Q: 136,129,133,144,151,148
A: 136
Q: 104,124,148,103,128,121
A: 104
Q: 151,99,125,130,138,132,124
A: 151
Q: 130,103,129,133,124,104,112
A: 130
Q: 132,123,122,155,136,125
A: 132
Q: 133,118,132,116,152
A: 133
---
[[124 122 103 122 113 137 124]
 [110 122 103 121 113 137 124]
 [149 122 103 122 114 137 124]] out 124

[[137 113 116 138 131 117 112]
 [141 123 119 126 133 119 132]
 [132 141 133 106 126 143 121]] out 137

[[118 103 123 126 112 126]
 [144 103 102 136 145 124]
 [111 127 109 140 128 125]] out 118

[[131 103 148 122 137]
 [111 109 144 144 125]
 [112 152 131 113 150]] out 131

[[150 127 100 142 142]
 [115 113 147 114 110]
 [130 133 124 151 133]] out 150

[[135 118 137 119 122 111]
 [112 127 145 130 119 155]
 [104 138 129 118 148 124]] out 135

[[126 125 121 125 124 117 136]
 [151 152 120 114 139 133 115]
 [146 148 127 114 132 136 118]] out 126

[[129 132 125 116 129 110 136]
 [133 136 117 126 119 127 121]
 [135 139 104 111 119 127 119]] out 129

[[139 125 111 139 126 144]
 [128 127 119 137 126 122]
 [150 113 136 104 139 133]] out 139
---
[[123 123 118 156]
 [125  98 137 142]
 [143 118 143 132]] gives 143

[[125 157 119 132 122 154]
 [144 115 136 139 137 117]
 [138 136 123 143 124 136]] gives 138

[[136 120 125 109]
 [116 154 120 111]
 [130 126 129 118]] gives 130

[[128 108 131 115 130 122 120]
 [140 123 127 144 122 146 101]
 [130 120 135 130 113 122 126]] gives 130

[[124 126 125 125 125 125 132]
 [123 122 118 120 130 124 105]
 [129 137 126 133 115 130 107]] gives 129

[[156 131 146 111 151]
 [122 126 128 123 127]
 [128 105 150 143 118]] gives 128

[[115 141 136 134 146 136]
 [117 107 151 139 143 116]
 [130 141 121 122 126 134]] gives 130

[[122 120 102 112 122]
 [141 152 126 127 138]
 [122 126 119 144 144]] gives 122

[[132 134 133 118 125 121 135]
 [130 126 122 137 131 125 151]
 [138 128 145 123 131 132 139]] gives 138

[[136 128 129 131 133 134 125]
 [135 129 130 130 128 126 129]
 [153 114 126 118 120 120 127]] gives 153
---
[[126 123 127 141]
 [122 157 141 121]] --> 126

[[133 104 131 113 108 117 122]
 [134 116 137 107 109 149 107]
 [141 121 141 103 117 139 115]] --> 134

[[133 113 121 122 135 108]
 [153 109 148 139 123 129]] --> 133

[[144 129 128 140]
 [128 128 128 157]
 [154 128 127 130]] --> 128

[[135 126 137 122 144 127 145]
 [121 142 100 120 122 119 130]] --> 135

[[138 138 127 136 115]
 [130 152 146 115 147]] --> 138

[[135 124 104 112 139 124]
 [142 119 116 119 117 116]] --> 135

[[148 123 116 151 107 139]
 [126 118 124 128 135 136]] --> 148

[[116 124 136 130 143 125 132]
 [111 148 129 118 146  99 122]] --> 116
---
[[120 125 118 124 118 119 134]
 [156 138 132 148 132 144 121]
 [120 128 108 124 133 116 127]] -> 116

[[135 126 135 147 143 139]
 [114 123 113 103 103 112]
 [131 125 131 139 137 133]] -> 137

[[140  99 147 104]
 [127 137 132 106]
 [121 138 119 127]] -> 119

[[123 106 134 108 108 110]
 [123 140 113 140 149 147]
 [121 143 101 147 150 153]] -> 150

[[129 128 113 128 128 126]
 [144 128 128 129 130 124]
 [130 129 128 128 104 128]] -> 104

[[138 103 121 108 158 133]
 [ 99 134 111 114 154 124]
 [110 123 128 156 136 147]] -> 136
---
106	113	155	152	132
123	116	127	135	116
158	108	148	108	141
--> 158, 106

118	100	121	119	124
111	131	115	115	114
--> 131, 100

136	118	106	139	129	105 --> 139, 105

136	146	101	121	116	105	124 --> 146, 101

113	147	123	114	103
103	155	115	115	105
102	98	141	130	157
--> 157, 98

126	127	135	129	105 --> 135, 105

157	99	112	118	121	154	155 --> 157, 99

157	140	112	121	123	127 --> 157, 112

136	125	145	157	130	127	114 --> 157, 114

117	121	143	110
117	111	153	125
115	116	125	128
--> 153, 110
---
[124 128 150 130] Answer: 128
[124 119 151 116 137 118 112] Answer: 137
[147 103 139 139 127] Answer: 139
[129 129 106 125 128 128 134] Answer: 128
[105 129 145 110 132 146 154] Answer: 132
[128 149 145 119 152] Answer: 145
[141 114 104 133] Answer: 114
[119 148 114 102 149 121] Answer: 102
[144 155 141 108 146] Answer: 141
---
[[140 135 138 115]
 [152 142 133 117]
 [128 124 127 116]] Answer: 135

[[155 132 136 138 136 135]
 [131 138 130 117 152 123]] Answer: 132

[[122 154 132 141 127 144 128]
 [126 153 126 141 124 144 128]
 [121 155 132 138 127 146 123]] Answer: 154

[111 149 123 126 127] Answer: 149

[[121 133 137 120 130]
 [150 111 101 153 122]] Answer: 133

[142 116 155 125 147 131 114] Answer: 116

[[115 102 149 121 104]
 [127 155 113 140 148]] Answer: 102

[144 150 107 111 128 157] Answer: 150

[[112 135 154 108]
 [119 134 140 118]] Answer: 135
---
[112 133 143 154 146] >> 133

[104 116 150 106 142 135] >> 106

[[123 134 130 129 126 121]
 [131 128 107 135 136 152]] >> 121

[[127 146 156 128 127 129]
 [128 123 115 128 129 122]] >> 122

[131 140 116 126 150 128] >> 126

[116 136 150 113 133 147 157] >> 116

[133 156 132 129 117 143] >> 129

[136 144 114 132 142 151] >> 132

[118 154 131 115] >> 118
---
[[125 115 117 128 138 149 144]
 [132 152 157 113 125 132 117]
 [141 152 152 108 129 125 114]] Out: 125, 114

[131 146 127 127 133 137 150] Out: 131, 150

[125 139 127 105 142 119] Out: 125, 119

[155 127 141 152 132] Out: 155, 132

[120 143 155 117] Out: 120, 117

[[104 131 137 109 123]
 [103 144 100 103 136]] Out: 104, 136
